Rows are one point carried round by a steady rotation, each followed by how many ticks it has turned.
The counts run from 0 to 670.
[120  95 142 137  99 164 160 115 123 117 126 122 143  60 136 140  92 141
 178  73 147  90 126 131 163 106 134 151  92 143 139 153 120 130 118  92
 174 115] : 288
[152 126 126 112 129 190 146 106 112 120 131 115 113  58 126 118 112 155
 149  67 136 106  96 158 137 109 144 124 119 146 132 180 142  82 105 104
 142  98] : 75
[141 141  97 123 135 145 131 118  75 115 109  78 167 100 154 149 116 150
 125  63 126  83 116 135 135  84 133 154 120 143  89 128 138 124 110 106
 165 103] : 516
[174 152 103 102 160 179 129 104 115  84 110  84 139 113 135 123 100 158
 132  86 111 100  95 140 145  97 152 126 122 121 101 125 169  89 125 115
 158 120] : 31
[149 107 123 116 122 175 121 120 108 109 140 127 123  88 162 133  78 120
 161  43 133  99 112 135 159  87 148 114 121 159 145 164 100 110 120  95
 153 120] : 163
[145 150  95 104 140 188 141 117  89 112 112  71 155 109 121 111 107 162
 121  84 113  96 116 158 126  93 130 139 113 141  79 146 159 102 111 125
 155 105] : 515
[169 130 135 112 116 153 142  91 124 131 122 122 126  52 155 157 115 162
 159  80 117  96  86 132 160  92 159 137 121 131 139 143 155  94 119 111
 142 128] : 469
[173 130 117 102 135 153 130  92 131 106  99  97 150 102 147 122  76 155
 153 112 113 106 101 153 181 103 141 115  85 118 127 117 179 109 134 111
 169 134] : 60
[151 159  92  86 132 173 146 107 104 143 134  76 142 107 118 130 110 159
 125  72 126 127 112 177 142  84 125 125 104 149 104 136 156  76 128 106
 140 121] : 430
[155 146 101 104 121 131 133  98 108 159 124  91 150  81 160 158 106 163
 135  66 131 114  94 156 160  74 131 139 111 151 121 123 139 106 119  95
 152 126] : 188
[152 131 146 112 134 180 143 116 137 110 129 125 110  76 140 144 105 142
 156  40 145 115 115 145 163  95 154  99 133 147 135 159 135  84 129 111
 152 116] : 558
[138 160 120  99 120 158 162 119 112 133 115  75 174 119 122 147 104 171
 150 106 106 109 133 169 173 100 124 131  89 119  82 128 173 101 135 131
 156 121] : 423
[144 137 129 119  85 131 146  96  93 154 106  91 165  86 161 144 110 165
 155 113 115  89 104 166 170 106 132 132  87 131 121 152 154 138 101 123
 155 101] : 22
[149 153 115 100 107 150 141 124 102 146 111  86 174 139 147 131  73 145
 150 103  86  93 139 158 192  83 131 132  88 125  89 130 142 127 133 144
 146 140] : 58
[129 124 131 111 118 200 150 132  94 126 131 105 137 112 126 103  98 142
 151  72 108  89 144 162 151 107 129 126 107 144 107 189 115 111 109 135
 134 112] : 323
[154 121 122 114 155 187 144 112 139  92 125 105 120  71 126 135  98 145
 148  53 146 115 110 125 148  96 146 126 126 144 124 138 152  86 129  94
 165 123] : 38
[166 120 141 107 107 182 147  98 122 113 116 114 142  92 136 100  77 152
 179 121  94  93 108 151 177 123 141 127  84 113 127 160 152 111 114 118
 146 132] : 658
[155 145 124 109 120 167 134 107 121 105 154  89 113  87 142 163 105 144
 172  60 149 117 101 140 139  99 157 110 127 139 139 146 145  77 121  98
 149  85] : 71
[139 107 142 124 120 198 156 123 126  92 138 108 131  82 119 116  84 136
 194  89 134 106 127 131 149 128 137 134  91 137 144 164 124 104 120  95
 159  99] : 289
[168 149 120  91  94 181 140 112  91 139 151  90 139 128 139 127  88 150
 181 107  78 100 118 152 157 104 152 135 101 118 125 166 133  89 117 129
 116 121] : 382
[181 154 118 101 135 148 120  95 132 109 121  89 129 115 164 157  87 140
 150  74 127 118  96 143 170  85 160  93 120 125 130 121 161  97 137 114
 152 122] : 307
[139 133 135 125  90 129 143 124 103 115 114  82 167 121 166 167  83 145
 190  99 121  89 132 137 177 111 142 122  84 119 117 128 146 137 128 128
 171  98] : 177
[144 148 106  98 112 158 161 116 109 141 154  71 158 106 121 159 111 153
 176  89 119 120 132 135 156  90 133 168  97 124 113 112 143  84 134  99
 146 130] : 342
[168 151 119 104 131 168 131 109 114  79 134  67 135 126 138 148  94 148
 158  81 131 117 110 146 150 112 152 106 110 123 112 127 174  86 137 115
 156  90] : 669
[137 151 143 118 111 169 167 131 108 145 112 109 148  94 129 161 130 172
 154  57 111  89 134 145 163  89 148 130 131 136  79 168 136 107 113 140
 136 114] : 475
[156 135 130 116  99 133 139  98  89 110 106  86 146  86 162 147 103 163
 161 103 128  85  87 146 144 114 145 126  95 126 126 143 166 127 101 115
 159  79] : 266
[156 153 105 112 136 140 125 121 106 110 115  83 153 109 169 173 109 144
 137  52 128  93 111 118 151  69 154 137 137 128  97 114 138 111 129 109
 156 117] : 33
[126 127 113 122 148 185 158 148 114 101 104  87 164 115 124 132  95 147
 146  77 116  94 150 129 158  97 130 152 115 129  76 126 139 115 133 121
 179 129] : 364
[131 111 114 126 111 150 138 134  81 108 102 102 172 120 170 133  83 128
 159  78 111  68 135 122 162  95 137 146 101 131 103 151 111 154 111 124
 169 108] : 328
[151 120 100 118 108 131 125 111  96 112 123  81 169 111 165 140  74 128
 161  86 131 100 121 143 163  95 128 144  78 134 132 111 128 145 131  91
 180 106] : 214
[137 117 134 123  83 145 165 111 118 142 132 104 157  73 137 165 104 155
 197  93 122  94 119 124 169 106 145 159  94 126 126 131 137 121 123 109
 161 125] : 258
